Named moves, each a turn or a mirror, and the order they were made in; the first pair answered
V (before -> after):
[-.03, .08, .17, -.05, -.02, -.14, -.13, -.05, -.14]  ->  [-.08, -.14, .02, -.15, .00, -.16, .00, -.14, -.07]
[.22, .26, -.19, .21, .16, -.15, .05, -.15, -.05]  ->  [.20, .10, -.29, .14, .17, -.16, .13, -.21, .00]
[-.10, .05, .05, .01, -.09, .14, .09, .21, .00]  ->  [-.12, -.06, -.02, -.04, -.09, .13, .15, .16, .03]
[-.23, -.28, -.07, -.18, -.03, -.27, .10, -.11, -.11]  ->  [-.14, .19, .25, .02, -.06, -.24, -.17, .08, -.25]
X (before -> after):
[.16, .23, .21, .04, .05, -.11, -.18, .05, -.22]  ->  [-.18, -.15, .24, -.15, -.06, .13, -.07, .21, -.11]
[-.04, .09, .00, .11, -.03, .22, -.04, .01, .14]  ->  [-.02, .08, .08, .06, .00, -.14, -.17, -.15, -.04]
[-.01, .04, .04, .07, .05, -.17, -.04, -.11, -.03]  ->  [-.16, -.10, .02, .02, -.01, .09, .05, .04, .09]
P (before -> after):
[-.07, -.07, -.12, -.03, .04, .13, .13, .00, .04]  ->  [-.15, -.07, -.02, -.04, .01, .15, .08, .06, .00]
[.14, .34, .02, .27, .02, -.03, -.14, .00, -.10]  ->  [.22, .16, -.25, .21, .08, -.10, .05, -.19, -.01]
[.12, -.01, -.21, .07, .01, .20, .14, .04, .21]  ->  [-.01, -.15, -.17, -.02, -.02, .20, .16, .07, .20]
[.15, .22, .03, .14, .03, .07, -.03, .04, .01]  ->  [.20, .08, -.14, .09, .08, .02, .09, -.08, .07]

Each pair is two moves apart.
[.03, .09, -.12, .00, .02, .07, .03, -.11, .03]  ->  [-.04, .11, .03, -.02, -.01, -.05, -.09, -.09, -.09] -> X, V
[-.08, -.17, -.09, -.20, .02, -.14, .02, -.22, .00]  ->  [-.22, .00, .16, -.13, -.10, .18, -.09, .10, .01] -> V, X
[.02, -.13, -.05, .02, -.01, -.04, .05, -.10, -.02]  ->  [-.03, -.14, -.02, .02, -.03, .06, .06, -.02, .02] -> X, P
[-.12, -.22, .07, .02, -.04, .06, .00, .04, .00]  ->  [.14, -.04, -.12, .14, .05, .06, .07, -.06, .06] -> X, P
[.08, .02, -.11, .06, -.01, -.15, -.09, -.05, .01]  ->  [-.13, -.08, .01, .00, -.10, .01, -.10, .11, .03] -> X, P
[-.22, -.24, -.10, -.08, -.02, -.25, .11, -.19, -.21]  ->  [-.32, -.08, .17, -.02, -.09, -.18, -.07, -.01, -.30] -> P, V
[-.12, -.21, -.08, -.14, -.02, -.06, .08, -.07, .00]  ->  [.08, .21, -.01, .09, .00, .17, .00, .10, .04] -> P, X
[-.13, -.08, .06, -.06, -.05, -.06, -.02, .03, -.03]  ->  [-.11, -.13, .00, -.07, -.04, -.06, .03, .00, .00] -> P, V
[.19, .27, -.10, .16, .07, .19, .06, .06, .14]  ->  [-.10, -.05, -.05, -.01, -.03, .33, .14, .17, .19] -> X, X
[-.13, -.16, -.08, -.07, -.07, .35, .11, .22, .16]  ->  [.23, -.05, -.29, -.01, .10, -.23, .08, -.23, .02] -> X, V
[.19, .01, -.23, .10, .02, -.11, .24, -.06, .13]  ->  [.09, .24, .17, .14, -.05, -.23, -.06, .08, -.09] -> X, V
[.31, .13, -.44, .11, .02, -.23, .02, -.20, -.09]  ->  [-.04, .31, .18, .11, -.18, -.06, -.33, .22, -.28] -> X, V
[.27, .06, -.21, .11, .11, .00, .19, -.13, .13]  ->  [.10, -.12, -.20, .02, .06, .18, .26, -.02, .21] -> X, X
[.04, .01, -.05, .03, .04, -.08, .01, -.04, -.03]  ->  [-.02, .05, .05, .05, .00, .01, -.04, .07, -.04] -> X, V
[.06, .07, -.13, .05, .06, .14, .07, .07, .12]  ->  [-.03, -.05, -.01, -.06, .05, -.23, -.04, -.08, -.07] -> X, P
[.10, .10, -.10, .08, .05, .16, .04, .04, .20]  ->  [.09, .17, -.01, .10, .02, .17, -.02, .09, .15] -> P, V
[.29, -.10, -.37, .03, .12, -.06, .22, -.24, .14]  ->  [-.28, -.35, .20, -.23, -.09, -.24, -.07, -.05, -.15] -> V, X
[-.05, -.25, -.08, -.22, -.02, -.44, .11, -.06, -.06]  ->  [-.22, -.07, .16, -.12, -.17, .16, .05, .42, .07] -> V, X
[-.08, -.09, .01, -.06, .02, .15, .00, .17, .01]  ->  [.11, .16, .04, .06, .07, -.05, -.10, .06, -.08] -> V, X
[.12, .06, -.12, -.01, .04, -.35, -.05, -.26, -.11]  ->  [-.11, .23, .20, .08, -.11, .21, -.15, .23, -.03] -> X, V
[.28, .14, -.14, -.01, .07, -.27, -.03, -.21, -.10]  ->  [-.12, -.28, -.02, -.26, -.05, -.24, .00, -.14, -.12] -> P, P
[.09, -.01, -.05, -.08, .07, -.02, -.01, -.07, -.04]  ->  [.05, .07, .07, -.04, .03, .06, -.07, .04, -.06] -> X, V
[.23, .08, -.20, .02, .28, -.07, -.06, -.15, .00]  ->  [.15, .03, -.24, .02, .25, .20, .04, -.02, .13] -> X, X
[.06, -.06, -.17, -.06, -.15, .08, .04, .03, .23]  ->  [.17, .10, -.14, .02, -.12, .07, -.02, .04, .21] -> V, P
[-.14, -.08, -.07, -.02, -.03, .22, .17, .10, .18]  ->  [.08, -.02, -.16, .00, .07, -.23, .12, -.22, .04] -> X, P
[.32, .01, -.18, .11, -.03, .04, .24, .02, .12]  ->  [.12, -.21, -.15, .00, -.09, .14, .28, .10, .15] -> X, X
[.01, -.14, -.11, .01, -.07, -.15, .06, -.16, -.03]  ->  [-.10, -.17, -.06, .00, -.14, .12, .09, .01, .05] -> X, P
[.18, .00, -.03, .12, -.02, -.17, .00, -.14, -.15]  ->  [.23, .06, -.10, .19, -.02, .06, .08, -.04, -.03] -> X, X
[-.11, -.15, .04, .08, -.05, .17, -.06, -.05, -.02]  ->  [-.02, .01, .08, .17, -.03, .17, -.12, -.03, -.04] -> V, P
[.08, -.05, -.22, .05, .05, .38, .21, .02, .28]  ->  [-.16, -.13, .01, -.03, -.06, .44, .10, .19, .21] -> P, P
[.31, .24, -.22, .22, .13, .29, .10, .03, .19]  ->  [.29, .36, -.06, .26, .08, .29, -.03, .11, .12] -> P, V
[-.11, .02, .13, -.10, .01, -.09, -.13, .15, -.12]  ->  [.09, .11, -.12, .02, .07, .16, .03, .16, .08] -> V, X
[-.17, .05, .20, -.04, -.13, .02, -.09, .17, -.04]  ->  [.16, .24, -.09, .12, -.01, .08, .05, .06, .11] -> V, X
[.05, .06, -.05, .04, .10, -.29, -.12, -.30, -.11]  ->  [-.18, .16, .20, .10, -.05, .25, -.16, .15, .00] -> X, V
[-.20, -.17, .11, -.09, -.09, -.14, -.09, .02, -.05]  ->  [.01, .06, .08, .03, -.03, -.28, -.16, -.07, -.10] -> X, X
[-.02, -.09, -.04, .00, .11, -.14, .02, -.06, .01]  ->  [-.14, -.09, .07, -.01, .04, .03, .00, .10, .04] -> V, X
[.03, .10, -.01, .04, -.03, .17, .01, .08, .05]  ->  [-.04, -.04, -.05, -.03, -.04, .16, .06, .06, .08] -> V, P
[.24, .19, -.21, .04, .25, .11, .09, -.02, -.06]  ->  [-.17, -.13, .13, -.20, .13, -.14, -.09, .02, -.29] -> X, P
[-.18, -.21, -.04, -.07, -.01, -.12, .01, -.10, -.04]  ->  [-.05, -.08, -.17, .05, .01, .18, .12, .00, .12] -> X, P
[-.08, -.10, .04, -.07, -.04, -.04, .05, .00, -.03]  ->  [.03, .13, .10, .04, -.02, -.05, -.02, .02, -.06] -> V, P
[-.14, -.06, .17, -.04, .04, -.12, .03, .02, -.07]  ->  [-.12, .03, .17, .03, .02, .10, .06, .14, .02] -> P, X
